Each row is where one point has got to under a steady rotation. How many steps took it there?
The counts run from 0 to 657.
[134 124 139 128  62 177 143 116 124 104 151 201 109 116 110  91 164 155
 141  95 124 117 153  71 133 137 137 111 139 124 125 155 122 160 132 169
 142 130 131 141 124  90 129  79 171 134 110 127 135 121 123 175 135  99
 118 122 107 106 128  38 166 100 127 122 136 174 127 117  90 133 104 158
 111 152 106 146 129  74 149 142 130]  13
[104 131 123 155  56 112  92 106  73 107 157 157 124 181 125  95 172 160
 141 133 127  94 151  77 117 102 130 122  91  98 122 119 111 146 132 151
 176 161 110  85 162 126 150 109 120 110 138 133 130  88 150 152 130 174
 182 144 106  87 169 132 144 138 101 150 123 114 120 116 128 109 123 105
  85 146 148 164 120 175  99 111 112]  593
[133 116 125 132 196 114 166 147 158 119  58  90 145  96 128 155  83  99
 120 140 104 145 139 159 136 142 142 121 134 166 115 116 131 138 139 112
 103  88 136 153 126 152  85 174 116 107 124 149 114 182 158 112 123  91
  84  87 134 111  64 156  92 134 133 146 152 147 117  79 133 140 142 164
 181 113  87  75 153 119 128 143 168]  615
[134 146 118 153 122 101 139  92 122 139  96  77 141  94  97 120 147 174
 109  77 122 151 164 135 170 175  78 123 105 164 135 196  93 123 148  88
 119  88 144 160 128 126 101  93 166 130 106 103 140 179 126 136 100 114
 121 162 169 140 106 152 109 145 146 139 143 131 144  84 105 135 117 172
 151 150 107 143 137 140 132  78 157]  183
[160 170 109 140  91 152 134  73 138  94 119 128 115  92 154 113 121 133
 130 117 147 135 114 168 146 123  95 146 135 114  95  63 121 130 134 151
  97 158 113 169 144 141 109 198  87 118  90 128 123 117 150  96 129  99
 120 130  84 125 102 137 125 146  99  78 121 130 174 140  88 121 125  62
 146 129 131 116  67 129 148  92 163]  322
[111 112 122  86 123 129 145 154 117 123  59 138 105 141 152 107 111 119
 140 161 111  85 162 110 135 156 144  90  98 123 126  94 138 108  97 149
 147 136 108 150 167  76  97 123 123 143 119 195 121  80 146 117 160 117
 179 103  93  93 144 104 130 145 112 100 154 158  92 150 184 148 112 141
  91 162 139 171 139 115 103 104 127]  189
[128 162 138 110 121 154 138  87 143 121 131 122 139 103 154 107 107 120
 125 153 114 113  89 137 128 101  85 190 132 110 110  50 139  97 137 147
  82 181 119 171 127 121 112 163 120 136  67 105 140 113 107  72 129 124
 154 203 104 121 113 157 162 104 102  83  90 105 140 104 107 146 147 136
 136 118 129 129 115 130 137 107 138]  172
[127 164 123  93 154 117 114  97  95 122 140  79 164 134 153 126 102  99
 140 155 175 126 125 158 107 141 111 175 125 105 126  82 152 107 145 139
 111 186 106 169 135 143  98 186 110 129  85  95 141  70 108  74 151 163
 127 182 130 135 124 164 109 158 100 121 109  90 170 155 124 131 131  81
 125 103 142 153  88 160 126  90 136]  140
[123 122 115 137 156 132 102 183  98 129 149 117  91 148 141 157 115  94
 167 166 149 115 138 115 110 135 149 104 114  79  85  98 168 157  87 157
 159 156  88  98 117 117 130 137 116 189 154 149 145  65 123 130 146 158
 134 117 116 118 206 129 113 140 109 125 134 149  93 185 136 121 123  92
  77 124 105 136 139 116 145 132 128]  416
[ 92 127 141 103 105 145 114 178 114 123 144 128  71 178 156 126  99 122
 150 194 131  84 124 137 125 114 149  81 110 134 159 136 147  93 114 153
 162 151 101  90 123 112 146  83 129 145 123 171 129  92 109 129 130 139
 167 125 120 134 191 129 133 139 132 113 112 111  63 185 160 126 121 127
  66 124 132 124 160 122 113 111  91]  266
[ 91  96 151 126 150 126 118 185 110 110 141 137 103 164 135 146  96 104
 142 173 106  96 156  92  81 113 174  95  87 109 140 117 154 149 132 163
 165 161  99  51 105 129 139 113 128 149 121 129 112  92  98 139 141 154
 132 108 116  99 192 131 139 101 128 130 121 128  73 138 167 111 139 140
  79 129 102 130 183 111 102 163  96]  639
[119 135 119 179 191 125 135 154 151 111 133 120 131 117 118 125  78 110
 134 115  92 158 153 125 122 166 127 142 107 134  73 109 125 183 129 121
  88 151 155 150 113 162  83 144 126 141 116 111  94 143 131 111 159 140
  67  82 136 102 109 179 104  92 124 146 162 161 157  91 112 113 139 129
 155 146 111 117 118  96 169 158 158]  433
[108 124 111 106 203  87 123 191 106 145  92  64 109 153 140 159  98 100
 155 162 154  95 133 136 125 157 123  92 111 167 141 165 139 112 111  78
 142 119 124 124 124 115 119 102 134 149 161 160 171 132 107 129 126 157
 154 125 164 131 159 179  85 178 145 146 124 120  93 162 180 143 128 133
 115 118  98 139 158 152 109 119 118]  554
[121  93 133 184 117 134 140 119 104 117 103 146 146 136  69 116 142 153
 132  98 110 138 154  90 128 164 139 124 133 163 143 204 104 175 116  97
 126  82 153 131 151 110  98  74 167 137 126 137 122 128 154 144 134 144
 102  82 167  99 120 124 114 126 156 178 165 137 156  69 119 135 120 159
 176 145 109 115 112 142 125 136 176]  628
[122 129 152 152 156 116 141 178 140 156  98 106 116 142 151 178 102  84
 144 187 152 113  56 141 117 144 112 119 126 134 128 158 116 125  76  69
 126 135 118  98 126 113 148 139  97 177 123 172 167 107 116  83 103 139
 128  84 142 129 139 146 105 147 154  97 113  89 125 130 130 135 148 116
 121 118 131  71 135 133 110 149 146]  631
[155 103 119 160 103 138 154 164 140  99 108 138  99 139 116 145 134 159
 131  93 126 122 161 120 164 143 161  85 120 152 109 158 108 167 142 124
 140  66 136 105 148 109 114 111 120 130 172 157  98 142 157 164 117  91
 101  41 132  91 119  90 129 149 134 150 186 167 108 116 106 102 123 107
 127 157 139 159 133  80 128 166 122]  340
[ 84 126 138 135  90 101 111  93 101 132 165 106 155 157 127 132 133 131
 119 148 150 116 128 135 114 165 103 163 130  92 162 114 122 161 137 135
 136 164 110 118 148 126 109 122 112 150  60 102 130  67 134  69 132 173
 137 140 135  97 151 174 127 138  99 133 146  89 193  78 117 115 148  93
 136 116 177 141  75 171 104 101 141]  480
[182 141 155 145 130 165 144 169 152 102 124 156 161  94 121 138 132 151
 141 124 132 131 140  92 126 159 128 163 117 123 104 134 100 156 160  98
 121 109 122 129 153  72  89 142 127 166 115 123 134  93 107 122 137 124
 113  72 146  83  86  80 145 108 136 116 165 148 152  75  86 128 144 144
 128 152 146 178 101  78 125 182 124]  158
[ 92 100  96 106 150  95 134 108 129 145  57 110 128 117 111 132 111  89
 113 128 118 122 143 129 116 122 147 129 132 142 145  73 174 140 103 160
 144 119 139 132 123 155 118 164 108 110 119 143 113 165 181 103 124 112
 139 128 118 131 100 163  95 145 127 148 133 135 108 119 166 151 142 134
 141  88  78  79 152 157 119 111 181]  614
[ 89  90 107 129  99 128 139  98 124 124 126 145 131  67  72 119 178 145
 129  65  95 134 175  81 127 141 152 123 121  88  99 137 131 178 127 183
 151 131 127 152 116 133 104 112 159 170  98  93 120 130 114 110 113 113
 128 170 116 122 164 116 149  78 128 138 134 158 118  85 103 158 116 159
 123 114  69 133 162 102 160 107 162]  641
[135 160 105 112 180 133 151 126 156 165 144 106 144 130 113 105 138 126
 102 134  94 149  96 128 147 121 120 149 155 159 161 160 119 151 134  65
  51 124 166 182 114 148 139  95 157 109 123 112 129 177 122 126 156 147
 118 148 167 161  96 143 124 102 146 160 140 142 164 102 117 153 154 196
 162 135 141 129 126 141 149 149 141]  361
[ 98 120 116 176 121  94 119 147 120  90 114  97  80 171 137 152  94 160
 138 112 139 115 162 157 131 160 136  52  86 170 118 162 123 124 139 144
 160  86 117  96 112 130 103 116 104 137 137 157 126 143 142 142 111  95
 106  80 142 113 160 161  70 186 130 138 147 120  92 166 145 101  98  89
 123 142 106 122 149 136 114 104 117]  149
[117 123 121 100  84 120 142  88 121 117  85 148 113 138 144  80 117 129
 128 159 100  96 136 133 138 135 109 131 137 125 149  80 128 137  94 138
 102 137 150 155 181 116 109 140 110  89  98 190 104 122 189 121 155 114
 162  93  89 104  99 121 117 147  95 115 153 184 133 117 160 144 132 114
 142 159 151 116  94 146  90  94 161]  144
[161 140 139 105 174 146 158 163 152 108  69 108 122  66 139 155  87 125
 151 114 137 128 130 147 137 132 140 118 120 195 111 144 147  85 145 138
 128  95 130 161 101 121  98 164 147 130 117 133 132 175  92 154 115  60
  96 124 138 135  69 101 140 143 161  86 134 126 105 131 121 135 119 177
 131 137  87 130 166  70 166 135 116]  425
[141 149 139  89 113 118 119 123 113 104 114 108 145  84 154 140 131 116
 129 140 166 110 132 136 110  99 129 168 106 109 123  80 153  64 157 160
 173 151  89 127 128 125 124 176 112 119 103  97 137 108  98 112 109 127
 162 222 122 127 122 136 132 133 102  76  82  74 102 151 138 118 129 114
  96  95 110 145 131 141 124 120 114]  573
[122 127  67 118  76 147 134  60  87 100 108 157 123 124 131  80 151 142
 143 109 133 134 193 101 145 126 134 139 117 138 124  86 124 125 132 203
 136 134 123 160 172 132 114 145 117  68 130 153 111 134 171 144 144  96
 135 149  85 119 109  97  99 156  91 130 143 163 148 157 133 122 106  99
 154 144 107 122 100 140 134  84 156]  176
[124 139 123 133 110 127 143  57 135 151  98 151 143  99  89  90 161 137
  99 106 107 155 107 121 157 108 105 168 163 147 139 119 118 165 129 113
  81 123 163 153 153 139 133 119 134  78  83 127 123 184 163 105 129 122
 150 138 121 126  82 126 127 103 119 141 126 144 183  50 116 163 148 172
 188 123 132  82  95 150 112 115 191]  66
[ 97 154 141 135  69 142  90  94 135 155 202 154 119 162 120  96 165 162
 127 134 114 117 113 121 129 129 100 131 134 102 148 129 116 191 113 138
 114 179 126 118 130 130 133  77 138 167  71 113 139  76 107  87 140 164
 158 141 134 122 199 147 148 111 104 147 123 128 177 112  89 137 130 107
 115 148 172 158 105 136 126 105 129]  447
[ 76 122 111 127 162  71 114 112  78 114  97 103 147 137 116 131  92 104
 145 136 123 122 172 128  88 141 122 129  83 116 122  75 158 116 119 171
 156 173 112 128 128 161  82 159 132 122  97 114 120 105 127 106 125 162
 130 168 123  98 139 191  91 132 114 139 118  96 115 131 164 107 106 122
 125 116  76 122 141 164 128  82 140]  286
[ 93 160 136 122 101 112 117  73 115 165 165  79 134 146 134 124 133 150
 114 150 159 109  68 175 127 114  82 165 155 146 172 144 118 125 131 100
  96 145 125 126 136 144 149 114 105 107 100 123 147 137 126 111 120 152
 154 171 146 164 140 178 113 165 120 126  85  77 176 126 113 124 143 109
 149  96 154 109  93 179 125 105 139]  585
[178 159 132 104  84 144 143  96 167 140 144 118 158  60 142 144 187 155
  92  96 145 123  97 139 165  92 115 158 152 123 150 114 131 120 190 126
 114  78 119 111 131 132 151 165 104 126 128  90 140 154 131 110  94 102
 146 166 120 156  90  98 166 139 118  95 118 113 156 113  91 143 160 120
 132 100 152 156 115 105 131 171  95]  54
[102 109 143 128 131 151 140 186 143 122 132 134  86 154 100 120 125 148
 132 127  97 104 153 111 133 130 181 102  99 183 167 183 125 154 163 138
 164  81 122  83 100 115 127  55 160 125 154 122 103 166 116 169 131 103
 131  71 139 137 138  96 140 116 153 150 150 143  84 119 129 122 118 202
 125 143 111 152 177  88 107 181  93]  490
[100 144 108 146  97 127 108 102  96 108 165 147 125 134 117  91 143 177
 142  85 120 156 192 102 118 106 136 122 100 167 126 154 120  95 165 180
 134 131 125 134 119 144 124  96 172  73 137  87 120 171 108 181 142 105
 135 187 137 158 116 125 129 127 128 136  99 116 115 144 102 107  83 161
 136 146 103 167 157 127 144 102 102]  653
[136 105 114 103 126 106 129 139  90 155  92 116 158  94 121 125 189 136
 129 101 126 114 135  73 142 133 107 128 100 113 142 163 157 104 105  93
 161 134 110 133 156 113 141 100 165 141 130 130 181 109 128 140 119 169
 210 196 147 114 134 111 150 129 137 133 110 116  95 115 140 168 125 176
  97 121 126 185 166 148 137 100 134]  155
[108  94 102 114 152 121 138 116 121 134  70  94 141  99 108 156 125 102
 105 127 141 130 184 130 130 161 163 138 132 136 171 114 165 155 158 171
 173  80 111 110 109 140  87 157  77 138 133 124  87 157 155 109 111 103
 101  99 137 124 129 130  97 162 126 154 183 140 119 115 140 130 159 115
 133  95  79 101 147 100 113 125 139]  19
